In the data rows, the value 50 means zero.
Some points, each followed by its number:
49,45,51,50,47,53,51,48,49,53,49,53,51,58,48,61,44,56,50,41,70,47,57,55,54,55,59,45,43,45,45,60,44,45,44,49,55,52,52,67,48,45,51,55,39,48,47,44,45,45,60,51,53,46,48,46,42,69,48,51,64,65,41,44,63,52,54,48,51,53,52,55,65,63,46,64,59,52,49,53,48,51,46,46,52,51,49,49 0
35,49,42,54,42,44,34,47,42,40,48,36,46,41,48,46,55,34,49,47,34,81,31,41,37,66,51,57,49,46,70,38,54,53,47,45,36,29,66,37,38,48,40,43,58,83,48,76,47,82,40,38,51,45,48,40,82,32,47,57,43,31,40,44,38,42,36,44,44,47,38,37,38,48,39,45,51,52,30,46,50,34,54,43,58,35,40,42 1
60,75,51,43,52,59,48,70,74,64,56,32,61,47,46,57,42,45,38,78,25,31,51,37,76,33,38,47,66,53,39,37,53,49,55,56,44,76,47,33,54,43,48,48,42,41,54,37,35,34,37,49,53,46,49,49,52,35,78,49,30,33,71,70,31,37,77,41,40,37,70,48,37,34,71,30,36,50,58,29,49,66,52,70,28,77,56,63 2
65,42,44,48,74,45,72,32,64,47,43,68,49,63,49,78,37,73,57,41,42,28,62,82,53,43,36,50,66,36,33,50,54,40,55,37,65,57,38,70,75,61,61,45,61,50,51,36,61,39,70,66,42,73,47,62,29,39,34,51,42,38,51,56,47,72,42,81,64,38,54,57,42,41,55,32,38,57,74,62,58,49,21,34,38,54,56,55 3
69,37,51,41,54,44,77,48,50,48,55,66,64,77,58,65,38,70,49,43,63,45,67,58,53,30,50,43,52,45,30,69,36,49,59,52,64,50,35,62,63,48,50,61,32,30,50,46,36,32,71,73,58,48,40,60,42,60,46,51,58,67,49,43,55,55,54,64,69,41,53,61,66,36,76,43,53,44,52,62,51,42,37,35,31,57,50,42 4
64,70,63,32,70,55,48,42,62,85,70,56,26,74,61,75,34,82,63,63,69,25,66,60,72,10,35,40,86,49,36,39,71,41,30,48,66,77,40,57,79,47,54,55,39,24,79,30,45,29,66,54,41,54,40,77,45,64,63,59,39,59,61,49,38,51,81,51,58,42,49,44,50,43,62,51,38,63,70,43,60,64,32,37,45,61,68,47 5
66,53,59,53,53,71,47,65,59,80,58,45,48,69,48,62,46,67,46,63,52,37,73,49,58,46,44,46,50,61,38,54,42,38,50,47,60,66,39,44,48,55,51,53,44,36,50,38,38,32,58,69,44,50,45,64,41,50,67,52,40,69,59,60,59,47,77,54,49,43,63,56,59,50,54,50,55,49,66,40,48,77,47,63,36,69,58,65 6
64,55,66,43,45,57,65,61,55,56,53,65,59,42,40,49,31,53,55,52,64,35,36,56,52,37,43,32,68,31,44,53,48,37,40,53,74,32,45,80,87,43,43,70,33,28,49,49,25,37,70,74,55,41,47,56,38,59,47,42,48,53,65,58,56,46,36,57,39,48,59,64,56,41,78,59,61,64,75,40,47,48,38,53,57,55,34,42 7
32,54,33,50,52,57,41,70,45,49,52,35,54,48,60,51,68,45,44,60,44,52,46,31,52,51,31,81,47,60,42,29,67,73,41,52,47,40,44,31,36,57,41,33,79,49,46,53,27,45,31,40,45,54,48,45,48,38,55,44,38,46,30,55,54,48,41,36,45,40,55,42,44,39,44,46,42,55,34,32,48,66,62,75,45,63,37,78 8
26,36,51,64,42,60,41,55,39,54,49,31,47,41,49,47,53,39,61,53,51,77,50,39,63,74,50,59,37,57,60,57,55,49,46,59,20,31,77,33,20,52,60,34,60,77,47,61,57,73,49,36,50,48,59,34,64,42,46,41,48,46,48,49,57,32,63,29,50,64,35,40,51,72,37,63,43,58,41,48,41,46,44,50,72,59,42,53 9
Which three points above are nearest to each new point? Their numbers follow each, nearest first.
52,36,44,54,59,46,76,33,35,47,53,90,54,63,49,51,34,65,53,42,69,35,51,62,47,44,36,29,48,36,36,89,41,43,53,48,56,38,42,57,48,61,46,45,46,49,53,42,65,37,60,48,52,63,49,44,42,64,41,58,72,49,37,43,49,74,48,60,72,56,46,69,44,59,46,50,43,47,45,67,56,49,41,43,54,31,52,42 0 4 3
74,60,54,50,57,54,44,55,80,52,70,39,54,60,49,58,40,66,47,61,31,35,65,47,80,28,36,41,68,46,34,38,45,42,56,53,57,81,42,39,57,47,64,46,44,37,62,38,35,34,44,54,50,50,52,67,42,32,64,49,35,39,62,59,35,36,62,50,47,41,60,49,37,30,84,30,43,49,57,36,49,73,32,46,31,52,78,48 2 6 5
49,66,60,52,44,59,37,67,57,67,56,41,57,55,48,49,66,55,45,70,47,44,59,41,58,48,51,62,50,67,50,40,56,59,52,50,52,59,41,43,53,49,45,50,52,44,49,51,37,48,46,44,50,47,51,52,45,46,67,51,42,58,67,64,59,38,68,39,43,38,67,45,60,45,53,51,49,46,56,35,48,64,54,76,41,72,56,73 6 2 8
45,63,57,50,46,57,37,64,54,63,49,40,52,54,50,42,71,50,48,63,46,49,54,39,54,54,51,69,47,64,56,40,58,65,49,52,47,56,49,41,49,47,46,47,54,50,45,55,38,52,47,44,50,46,51,52,49,48,62,49,42,56,58,60,56,38,62,36,42,42,60,41,57,45,48,55,50,48,51,39,48,59,62,69,49,62,49,68 8 6 0
46,47,35,56,48,52,37,59,50,59,43,45,48,47,41,42,67,50,47,48,40,54,55,39,43,54,38,63,43,64,50,43,56,61,58,50,47,52,41,38,36,50,55,50,59,58,42,55,47,44,44,42,50,46,54,44,47,48,62,56,39,56,42,44,58,34,63,34,46,39,61,45,59,45,46,58,46,46,33,35,47,51,70,66,47,61,51,62 8 0 9
53,52,63,51,48,71,48,55,56,52,52,39,48,50,53,51,53,48,48,54,53,46,46,51,53,55,61,48,52,60,57,41,45,42,46,47,45,56,46,54,56,46,48,66,45,44,49,46,44,43,43,62,49,44,52,54,44,49,59,50,42,59,67,61,60,41,45,50,44,45,48,47,60,42,51,51,69,50,64,48,49,42,46,49,41,47,50,52 0 6 7
36,49,38,45,46,40,25,60,45,56,48,36,59,44,68,41,59,43,51,43,39,49,46,27,52,41,34,80,47,52,41,32,77,72,52,52,37,55,50,29,36,45,42,35,76,50,41,50,38,40,30,38,49,46,54,35,50,33,57,52,32,46,45,38,47,37,49,32,44,41,59,38,47,40,39,45,37,48,32,33,53,52,55,61,49,58,44,63 8 1 9
42,48,51,52,46,49,43,49,47,33,44,39,50,44,44,41,57,44,45,49,43,67,39,53,42,71,60,50,49,57,71,40,51,55,54,49,42,45,57,49,43,44,47,55,49,70,45,64,46,63,41,48,51,40,43,42,56,44,46,52,43,38,50,48,45,43,41,42,46,48,39,43,43,57,43,62,57,49,44,46,47,38,60,45,55,42,42,44 1 9 0
34,63,62,54,50,53,33,61,46,57,41,36,45,61,62,38,82,38,47,50,45,62,49,46,44,61,59,64,43,60,58,45,52,77,55,48,52,50,55,48,51,39,49,51,62,47,46,60,46,58,35,41,48,47,57,54,66,56,58,48,38,68,58,62,62,40,63,33,48,42,62,39,66,71,36,53,40,51,57,41,47,53,60,58,59,58,53,61 8 0 9
53,41,49,49,49,44,76,38,50,36,44,67,44,44,56,51,42,45,52,37,47,41,38,70,50,41,53,38,50,37,45,69,46,47,54,49,44,49,48,60,55,52,54,54,46,39,49,40,61,44,50,52,53,51,46,54,39,59,38,43,66,39,41,42,37,77,39,64,60,49,41,59,33,49,48,37,51,50,47,73,51,40,37,31,42,36,52,35 0 4 3
42,53,44,50,45,50,33,63,46,44,49,37,53,36,54,41,79,38,49,53,36,52,36,36,48,56,45,76,43,66,54,37,62,70,49,49,38,49,48,40,42,49,49,44,65,54,44,59,41,56,34,39,51,46,50,42,52,31,58,47,35,34,48,48,38,37,42,37,39,41,47,42,41,37,44,41,47,49,44,36,48,40,56,49,41,49,45,50 8 1 9
59,46,53,45,48,50,64,48,54,35,46,50,50,51,54,50,41,46,43,40,61,41,46,61,47,43,62,43,52,44,48,59,49,41,53,47,50,49,46,65,56,44,47,68,37,42,54,45,58,48,51,61,49,54,44,50,43,62,50,55,65,49,43,45,53,60,41,64,54,50,41,46,47,49,51,44,56,50,52,72,52,47,40,42,39,40,50,37 0 4 7
41,40,32,54,61,40,54,44,38,40,42,43,54,33,31,41,45,40,60,40,36,48,29,62,35,49,59,44,33,37,46,37,52,43,56,42,41,44,57,42,52,47,52,45,39,49,52,48,93,52,44,35,40,51,45,38,46,41,25,42,52,26,36,47,36,71,38,51,58,67,45,45,38,62,30,44,49,37,45,81,48,24,48,40,53,43,41,36 1 0 9
67,46,66,46,54,70,53,52,57,49,54,46,51,61,48,48,53,56,50,54,52,44,54,52,50,49,55,44,54,57,49,40,42,49,50,53,56,55,36,69,62,49,45,77,42,37,57,37,42,45,46,70,47,51,53,63,42,52,55,52,44,58,64,56,58,45,45,50,43,45,41,49,57,37,54,43,71,52,71,45,47,53,45,48,39,42,57,33 0 6 7
64,45,70,51,43,58,68,52,45,44,46,37,53,65,45,47,43,53,51,62,64,44,50,53,51,60,57,46,47,56,48,56,48,53,55,51,42,47,48,70,57,55,49,70,37,29,51,34,38,46,49,71,47,44,49,65,35,55,51,59,35,58,66,67,59,51,46,63,46,35,47,49,48,40,68,55,72,45,67,47,59,46,46,56,37,51,55,40 0 7 4
40,52,44,49,46,53,40,55,51,39,45,40,46,34,52,41,71,43,46,50,36,57,38,39,47,63,49,67,40,64,62,37,60,64,52,49,40,49,51,39,43,50,45,49,55,57,45,66,41,61,39,43,56,49,50,47,58,40,60,51,40,39,49,50,41,41,42,36,42,43,50,39,40,40,49,53,53,50,44,41,47,43,63,45,47,44,45,45 1 8 9
